Each named turn below is shown by a few rows before and after it. Which turns, in which order, take the first row of each later pair to the second? The first pair is answered.
F:
[1.301 1.653 -0.265 1.071 -0.337 -0.666 0.933 -0.420 -0.443 -0.892 -0.934 1.264 1.990 -0.753 0.690 -0.156 0.086 1.197 0.096 2.225 0.073 -0.619 1.095 -1.469 2.040 0.095 0.335 -1.044 -0.283 1.749 0.362 -1.683 -0.044 -0.619 1.158 0.288 0.699 -0.074 -0.287 1.455 -0.604 -0.535] => [0.614 1.936 -0.750 0.366 -0.352 -1.286 0.309 -0.836 -0.215 -1.178 -0.365 1.663 0.855 -0.510 -0.140 -0.615 0.143 1.115 -0.195 2.485 -0.262 -0.768 0.934 -1.794 1.916 0.117 0.253 -0.425 -0.333 2.354 -0.977 -2.216 0.583 -0.628 0.163 -0.070 -0.028 -0.285 0.509 1.602 -0.097 -0.634]
[-2.614 -0.056 1.134 1.371 1.306 1.322 0.988 1.467 -0.449 0.009 -0.222 0.615 0.287 3.247 2.546 2.002 -0.243 2.268 1.800 0.157 0.943 -1.748 -1.577 -1.845 1.131 1.350 -0.548 -1.667 4.103 0.412 2.830 -0.096 0.405 4.019 1.494 3.242 1.521 -0.635 0.292 -2.469 -1.752 -0.816] => [-2.468 0.748 1.586 1.265 1.489 1.146 0.986 1.027 -0.680 -1.009 -0.145 0.283 -0.356 2.924 2.699 3.013 -0.617 2.649 0.785 0.556 0.791 -1.273 -1.339 -1.571 1.958 1.705 -0.198 -1.387 3.737 2.456 1.800 -0.666 1.557 4.159 0.354 2.347 2.071 0.581 1.390 -2.374 -1.184 -0.392]
[-0.092 -0.682 -1.168 -0.431 -0.181 0.484 0.848 1.356 -0.509 -0.654 0.142 0.825 1.435 -0.074 0.247 -1.222 1.223 0.250 1.316 0.320 -0.193 -1.078 -0.034 -1.733 -0.208 -1.444 -0.374 -0.435 0.550 -0.106 1.846 -0.815 0.925 0.085 1.247 0.555 0.875 -0.135 0.317 0.417 -0.879 -2.393] => [0.099 0.097 -0.405 -0.081 0.276 0.726 1.002 1.302 -0.927 -1.302 0.138 0.824 1.466 0.097 0.779 -0.504 1.121 0.311 0.861 0.747 -0.596 -1.023 0.454 -1.204 0.107 -1.549 -0.469 -0.281 0.372 0.872 1.810 -1.329 1.374 0.276 0.968 -0.058 1.508 0.825 0.447 0.792 -0.172 -2.113]
T:
[1.999 0.389 -3.828 -1.110 0.020 -1.230 -1.284 0.318 0.613 -0.030 -0.418 -0.949 0.132 -1.365 1.563 2.161 -0.613 -2.727 1.271 1.205 -0.096 1.560 2.269 -0.966 1.690 0.574 -0.684 0.415 0.973 -1.969 0.657 -1.278 1.338 -0.758 1.020 2.143 2.717 1.807 1.925 -1.963 0.338 -1.676] => [2.281 0.839 -3.514 -1.414 0.188 -0.840 -1.225 -0.299 1.007 -0.169 -0.510 -1.082 -0.255 -1.218 1.794 2.116 -0.548 -2.780 0.871 1.131 0.029 1.659 2.304 -0.387 1.075 0.918 -0.803 0.228 0.859 -1.290 1.104 -1.411 2.022 -0.581 0.834 1.963 2.844 2.296 2.005 -1.904 0.411 -1.823]
[0.144 0.722 -1.102 0.413 0.107 0.539 2.158 1.228 -0.771 -1.673 -0.952 -0.130 1.024 0.620 1.299 1.427 1.227 1.997 -0.758 0.616 0.567 0.060 -0.722 -1.613 0.895 -0.869 0.133 -0.262 -0.541 1.829 2.668 -2.137 2.677 0.979 -1.122 -0.534 1.006 0.915 0.148 1.035 -1.122 -2.208] => [-0.506 0.598 -1.315 -0.019 0.114 0.509 1.801 1.098 -0.697 -1.807 -0.566 0.034 0.023 0.743 0.546 1.100 1.268 1.645 -1.192 0.443 0.685 0.224 -0.694 -1.883 0.635 -0.775 0.275 0.315 -0.282 2.075 1.978 -2.415 3.170 0.874 -1.485 -0.192 0.443 0.561 0.382 0.975 -1.122 -2.161]
[0.556 0.079 0.249 0.095 -0.063 0.398 -0.082 0.265 0.194 -0.132 -0.468 1.636 0.803 -0.850 0.887 1.023 0.078 -0.833 -0.376 0.486 0.268 0.102 0.316 0.119 0.532 0.524 -1.089 0.463 0.118 0.041 -0.455 -0.708 0.274 -0.721 1.084 -0.117 0.240 1.088 -1.004 0.555 0.712 1.080] => [0.146 0.334 0.291 -0.085 -0.024 0.111 -0.240 0.126 0.515 -0.590 -0.162 1.519 -0.131 -0.459 0.670 1.076 -0.452 -0.590 -0.456 0.219 0.224 0.337 0.264 0.372 0.456 0.730 -1.018 0.827 -0.144 0.293 -0.697 -0.562 0.793 -0.632 0.219 -0.078 0.200 1.216 -0.750 0.553 0.576 1.007]
[-0.239 0.686 -0.920 -1.785 -0.854 0.814 -1.129 -0.571 0.691 1.593 0.383 -0.276 -2.025 1.722 -1.825 -2.144 -0.765 -0.838 -0.200 -1.035 0.549 -0.164 -0.945 0.420 -1.804 0.354 0.048 0.397 -0.437 -0.293 -0.473 0.370 0.801 0.210 0.249 1.308 -1.458 -0.494 0.223 0.069 0.258 -0.235] => [0.301 -0.734 -1.714 0.398 -1.092 -0.241 -0.131 0.143 -0.121 2.059 -0.220 0.140 -0.146 0.546 -1.377 -2.188 -0.097 -0.938 0.554 -0.791 1.080 0.029 -0.705 -0.632 -1.059 -0.649 0.584 -0.066 -0.463 -2.301 0.594 0.333 -1.719 -0.899 1.767 1.516 -1.586 -1.778 -0.118 -0.112 -0.064 0.035]
H:
[2.674 -2.529 -0.979 -1.093 -0.491 0.465 0.545 -1.167 1.401 -0.464 1.950 -2.186 -0.570 -0.348 0.380 -2.367 -1.373 -2.331 -1.382 -1.589 1.551 -1.793 -1.462 -1.076 -0.358 -1.691 -0.321 -0.335 0.031 -1.705 -0.140 0.224 0.693 0.621 -0.470 -0.876 0.733 0.245 0.417 0.724 -0.152 -1.911] => [2.909 -2.480 -0.644 -0.556 -0.044 0.468 1.024 -0.936 1.178 -0.713 1.444 -1.805 0.554 -0.723 1.287 -1.822 -0.914 -2.181 -1.083 -1.570 1.498 -1.915 -1.093 -0.860 0.229 -2.190 -0.227 -0.517 -0.017 -0.920 0.484 0.119 0.706 0.764 -0.350 -1.215 1.797 0.647 0.444 0.729 -0.100 -2.029]
[0.095 1.622 0.197 -0.596 -1.963 0.534 0.059 0.029 -2.518 -1.006 -0.489 -1.624 -0.111 1.534 3.188 0.648 -2.816 -0.165 0.458 2.138 0.964 0.052 3.789 -0.285 0.054 -1.778 0.385 -1.316 -1.274 -1.786 0.134 -2.892 -1.028 0.062 0.850 0.114 2.134 -0.498 -0.709 2.612 0.397 2.467] => [-0.877 1.359 -0.819 -2.166 -2.181 0.417 -0.984 0.500 -1.877 -0.831 -0.401 -1.492 -2.702 2.412 1.202 -0.575 -3.401 -0.753 0.249 1.926 0.691 0.375 2.585 -0.461 -0.708 -1.319 0.382 -0.810 -0.905 -2.898 -1.056 -2.476 -0.799 0.025 0.382 0.507 0.710 -1.327 -0.473 2.205 0.446 3.028]
[-1.401 -0.405 -3.623 0.118 0.667 -2.128 0.252 -1.204 -1.799 -1.461 1.085 0.964 1.310 1.457 -3.110 0.920 -0.490 -1.640 2.635 -0.859 -1.767 -0.332 0.728 -3.242 2.183 -3.673 1.685 1.134 -1.392 -2.423 -2.205 -1.182 -1.816 -1.909 -0.309 -3.559 -2.209 -5.237 -0.890 -3.066 0.785 0.329] => [-0.776 -1.936 -0.170 -0.649 1.171 2.367 -0.025 -2.859 -0.584 2.024 0.584 -2.812 1.153 2.654 -1.422 0.054 -0.791 -1.287 3.585 -3.328 -2.351 -0.160 -0.376 0.928 -1.585 0.095 0.484 -0.233 -0.947 -4.657 -0.924 2.450 -2.525 -0.625 1.494 -2.577 -1.104 -3.523 -2.210 -4.717 0.616 0.600]
[-1.750 -0.766 -2.572 2.145 -0.138 -3.285 -0.073 3.596 -0.249 -1.780 -0.551 1.594 1.068 -1.000 0.617 -1.825 -0.683 -0.052 -0.047 0.751 1.750 0.930 0.488 -3.013 2.114 -3.829 -0.422 -1.614 1.661 0.031 1.479 -1.018 -0.309 0.926 2.313 1.931 -1.721 -2.676 -1.526 1.011 -0.401 -1.566] => [-2.348 -2.211 -1.145 -0.156 -0.311 -0.014 -1.622 2.135 1.413 1.553 -0.408 -1.191 -1.629 0.727 -0.430 -3.833 -1.601 -0.291 0.433 -1.056 1.434 1.584 -1.847 -0.448 -2.108 -0.129 -1.007 -1.669 2.085 -2.870 0.534 1.768 -0.776 1.481 3.292 2.930 -2.793 -2.670 -1.912 -0.499 -0.561 -0.668]
Z:
[3.493 0.949 -0.966 2.759 -1.581 -1.010 1.958 -0.646 -0.004 -0.753 -0.943 1.875 1.862 -1.155 2.004 0.439 -0.293 -3.243 -0.074 0.560 0.057 -1.474 1.770 -1.174 4.827 -1.852 -1.291 -0.351 -1.813 0.582 0.051 -3.235 -1.313 -1.990 1.554 -1.717 0.374 0.697 0.568 -0.571 1.975 -0.022] => [2.620 2.311 -0.809 1.014 -1.756 -0.676 1.489 -0.449 0.326 -1.453 -0.076 2.588 0.377 -0.123 1.294 0.178 -0.432 -3.356 -1.062 0.352 -0.448 -1.751 1.703 -1.134 4.494 -1.930 -1.334 -0.023 -1.451 2.373 -0.433 -4.151 1.252 -1.717 0.192 -1.449 0.597 1.282 1.238 -0.342 1.957 -0.801]
[-0.445 -1.368 0.209 -1.058 0.673 0.811 -1.611 1.400 -1.303 -0.081 -0.646 1.222 2.024 1.323 1.865 -1.771 1.423 0.118 1.780 -0.891 -0.927 1.202 0.117 -2.793 -1.282 -1.428 2.624 -1.809 -0.613 -1.904 4.641 0.409 0.079 -0.981 2.576 0.443 -1.456 -2.254 -1.485 -0.762 -1.638 -3.627] => [-1.000 0.278 0.280 -2.577 0.615 1.504 -1.657 1.608 -0.890 -0.987 -0.088 1.880 0.071 2.307 1.584 -1.694 1.385 0.181 0.798 -1.098 -1.335 0.828 0.158 -3.145 -1.422 -1.412 2.385 -1.523 -0.626 0.216 4.002 -0.507 2.715 -0.120 1.024 0.466 -1.328 -1.249 -0.611 -0.053 -1.495 -4.878]
[-0.308 0.765 -2.791 -0.661 -0.911 -0.513 -1.033 0.234 -0.529 -0.246 0.508 0.770 -0.938 1.471 -1.837 -2.248 0.408 -1.795 -0.102 0.891 1.351 0.301 -2.586 -1.890 1.416 0.178 -0.501 0.801 0.845 -1.464 -2.184 -1.218 -1.158 -0.364 0.287 2.073 -2.990 -0.738 2.078 -0.883 0.572 -0.271] => [-0.330 0.369 -2.431 -0.815 -1.011 -0.454 -0.918 0.026 -0.800 -0.134 0.363 0.785 -0.856 1.350 -1.878 -2.155 0.404 -1.632 0.368 0.495 1.291 0.272 -2.802 -1.812 1.265 0.279 -0.814 0.529 0.857 -1.382 -2.195 -0.897 -1.672 -0.441 0.543 2.242 -3.007 -0.850 2.007 -0.864 0.735 0.236]
Now pairs of rows:
Each pair is two turns apart.
[-1.652 0.335 -1.670 -1.850 -0.965 -1.925 -0.431 1.453 0.599 -0.756 0.335 0.349 -4.000 -0.854 -1.780 -0.792 -0.287 -2.065 -1.244 0.271 -0.543 -0.853 -1.090 -1.659 1.563 -0.328 1.245 1.297 -0.950 1.472 -2.182 -1.037 -0.349 -0.352 -1.750 -0.005 -2.375 -1.235 -0.238 -0.397 0.980 0.927] => [0.438 0.649 0.913 1.313 -0.336 -1.218 1.970 1.536 -0.788 -1.552 -0.221 0.704 1.251 -2.490 2.172 1.829 0.924 -1.067 -1.136 0.916 -0.025 -1.431 1.114 -1.226 3.826 -1.278 1.287 0.459 -1.091 2.906 0.306 -1.387 -0.617 -0.595 -0.701 -0.883 1.087 0.590 -0.895 0.366 0.204 0.447] : H H
[-1.394 -0.504 -1.277 1.227 -2.736 1.720 -0.051 1.519 1.444 -0.737 0.751 -0.106 -1.304 3.020 -1.650 -3.366 -0.472 -1.247 -0.214 -0.564 1.048 0.158 -0.968 -3.168 -1.914 -3.038 -0.529 -0.069 1.706 -0.055 -0.528 -0.256 -0.240 -0.711 -0.959 2.577 -1.462 -3.799 -0.484 1.396 -2.144 -3.928] => [-0.004 0.338 -0.044 3.424 -2.450 1.301 1.702 1.931 0.475 -1.822 0.589 0.725 2.282 1.854 0.494 -1.704 0.206 -0.776 -0.142 -0.001 1.825 -0.654 0.365 -3.316 0.068 -4.097 -0.297 -0.600 1.296 1.272 1.069 -0.989 -0.525 -1.073 -0.478 2.312 0.676 -2.850 -0.923 1.950 -2.355 -4.378] : H H
[0.686 -2.348 1.130 0.052 -0.798 1.960 0.114 -0.457 0.966 3.147 -0.139 -2.148 -0.589 0.918 0.803 -1.595 -0.566 0.145 0.502 -1.759 -0.606 0.945 -0.345 0.783 -2.197 0.645 -0.638 -2.753 0.393 -3.075 1.506 2.189 -0.814 0.418 0.818 1.781 0.234 0.238 -1.302 -1.305 -1.423 -0.269] => [1.112 0.561 1.983 1.098 -0.318 0.924 1.481 -0.049 0.098 -0.670 0.358 0.044 1.173 -0.362 2.614 1.823 0.080 1.025 -1.051 -0.891 -0.850 0.215 2.025 0.048 1.150 -1.120 0.042 -2.192 -0.372 2.934 1.730 -0.902 2.474 0.778 -0.899 0.106 2.770 3.037 -0.185 0.406 -0.627 -1.538] : H T
[1.227 -0.543 3.159 0.142 -0.026 -1.043 -1.338 -1.284 0.188 1.912 -4.344 -0.803 1.156 -2.483 2.054 1.000 0.123 1.501 0.479 -0.621 0.444 2.767 1.252 -0.013 -0.626 1.464 2.144 2.964 -0.204 1.224 0.718 -0.677 -1.089 1.906 -0.781 -2.698 3.838 1.695 -0.615 -2.479 2.237 1.075] => [-0.801 -0.478 -1.423 -0.781 -1.382 -3.946 -3.033 0.024 0.255 0.970 -3.754 1.241 -1.654 -1.939 -1.394 -1.192 0.069 -0.165 0.625 0.509 0.359 2.569 -0.192 -3.376 -0.534 -1.312 2.513 3.522 0.313 -0.959 -0.910 -2.244 -1.426 1.268 -1.695 -2.169 0.204 -1.776 0.168 -1.936 2.265 0.758] : H F
[-2.776 4.371 -0.985 -2.529 -1.167 -1.366 -0.461 1.414 0.349 -3.073 0.374 -0.290 -2.436 1.517 0.439 0.650 0.437 0.021 2.669 -1.429 -0.268 -0.491 -0.052 -3.989 -0.155 0.004 0.983 1.147 -1.378 2.857 -0.610 -1.719 3.869 -1.578 -0.316 0.252 0.742 -1.159 -0.222 4.369 2.446 -1.854] => [-1.283 1.748 1.144 -1.870 -0.515 2.130 -0.200 0.526 0.830 1.353 -0.270 -3.258 0.060 1.872 2.870 -1.389 0.528 0.582 4.447 -3.540 0.065 -0.956 -1.092 -1.611 -3.481 2.497 -0.261 -0.363 -0.714 -1.144 2.163 2.265 1.019 -1.497 3.293 1.775 2.114 -0.765 -2.128 3.011 0.587 -2.364] : F H
[-1.452 2.376 -0.594 -0.161 -0.636 -1.317 0.841 0.580 0.522 -2.688 0.081 2.571 -0.708 1.027 -0.079 1.490 1.525 -0.774 -0.356 0.129 -0.023 -0.132 -0.083 -0.600 1.926 -1.822 1.961 0.883 1.045 2.970 -0.615 -1.430 1.652 -0.171 -2.774 -0.559 -0.381 0.693 0.865 0.497 0.990 -0.983] => [-0.126 1.226 2.572 0.475 0.577 1.265 1.780 -0.433 0.877 -0.810 -0.435 0.420 1.542 1.090 2.892 2.086 1.301 0.060 0.259 -1.118 -0.161 -0.327 0.250 1.900 1.111 0.208 1.356 -0.128 1.019 2.224 1.282 0.378 1.053 0.101 -0.827 -0.841 2.336 2.625 0.085 0.037 0.483 -0.970] : H H
[0.935 -0.523 1.030 -0.302 2.765 -0.244 1.715 1.300 -1.134 -2.253 -0.976 1.736 0.970 -1.331 2.162 -1.143 1.054 -1.121 2.316 1.741 1.506 2.111 2.077 -1.199 1.978 0.232 2.344 3.831 0.641 0.033 -0.385 -1.102 1.085 0.401 3.368 0.800 2.754 -0.278 -1.301 -1.980 1.722 1.345] => [0.803 -1.762 2.059 -1.223 2.778 1.578 0.851 0.305 -0.109 -0.218 -1.119 0.154 -0.101 -0.247 2.098 -2.410 0.672 -1.219 2.665 0.471 1.198 2.319 0.488 0.794 0.251 2.392 1.255 3.116 0.904 -1.280 -0.579 0.923 0.098 0.741 3.746 1.402 2.322 0.615 -1.731 -3.046 1.505 1.732] : H H
[0.645 0.094 0.591 -1.692 0.501 3.648 -0.889 0.091 0.404 1.061 0.683 -0.063 -1.213 1.265 1.599 -2.215 0.350 0.175 -0.103 -0.921 0.021 -0.045 -0.997 0.201 -1.535 0.521 -0.226 -0.210 0.333 0.666 0.339 1.135 2.181 1.418 0.193 0.917 1.127 1.104 -0.624 0.520 -0.190 -1.245] => [-0.204 1.125 -1.193 -2.251 0.120 1.994 -1.708 0.760 -0.133 -0.051 0.954 0.915 -2.439 1.252 -0.040 -2.342 0.189 -0.142 -0.810 0.015 -0.121 -0.109 -1.256 -1.408 -0.549 -1.246 0.160 0.286 0.056 1.286 -0.290 -0.445 2.811 0.973 -0.502 0.862 -0.470 0.288 -0.125 1.350 0.173 -1.537] : H H
[-0.006 3.287 -1.661 -0.699 -0.311 2.485 -1.460 4.753 -3.181 -2.156 -0.086 2.844 0.148 2.647 -2.370 -2.673 0.312 0.502 0.162 1.325 -1.723 3.484 -2.358 -1.323 -0.815 0.580 -0.808 0.875 1.673 0.222 0.620 1.270 0.350 2.075 -4.180 -0.922 -0.927 2.386 1.883 1.109 0.515 -3.952] => [1.280 3.333 -0.244 0.782 0.256 2.752 -0.162 4.947 -3.626 -2.419 -0.332 3.186 3.125 1.691 -0.298 -1.243 1.080 1.135 0.096 1.546 -1.363 3.019 -1.202 -1.113 0.279 -0.011 -1.003 0.336 1.603 1.071 2.086 1.036 0.035 2.405 -3.598 -1.516 1.011 3.644 1.688 1.340 -0.020 -4.368] : H H
[-1.132 2.953 -0.719 -1.771 -0.020 0.087 -0.549 -1.613 0.444 -2.437 0.363 0.438 -3.369 2.077 -2.359 0.649 -0.853 -0.037 -1.566 -1.243 -1.288 -0.313 -0.210 0.544 0.324 0.057 0.438 0.965 0.288 3.307 -2.362 -1.324 4.134 0.528 -2.961 -0.684 -0.030 1.548 0.977 0.165 0.909 0.181] => [0.387 2.934 0.589 0.186 0.342 0.057 0.668 -1.214 -0.008 -3.347 0.463 0.674 0.086 0.850 0.493 2.142 -0.031 0.658 -1.226 -0.655 -1.133 -0.800 1.091 0.945 2.005 -0.730 0.641 0.491 -0.073 4.471 -0.618 -1.468 3.938 0.475 -2.043 -1.306 2.336 2.683 0.721 0.261 0.760 -0.526] : H H
[0.296 0.800 -0.717 0.424 -0.063 -1.603 1.292 -0.961 -0.065 -1.259 -0.126 2.002 -0.407 0.933 -0.740 0.149 -0.698 -0.534 -1.640 0.970 -0.393 -0.521 -0.156 -0.933 1.110 -0.468 -0.314 -0.093 -0.238 1.962 -0.661 -1.105 0.993 -0.466 -1.379 -1.306 0.229 0.229 1.486 -0.199 0.566 1.203] => [1.486 0.398 1.273 0.762 0.436 0.259 2.176 -1.413 -0.243 -0.080 -0.462 0.883 1.795 0.548 1.139 1.076 -0.386 -0.064 -1.247 0.239 -0.215 -0.554 0.330 0.459 0.549 0.731 -0.560 -0.846 -0.590 1.925 0.366 0.085 0.679 -0.526 -0.258 -1.242 2.131 1.352 1.093 -0.546 0.218 1.575] : H H
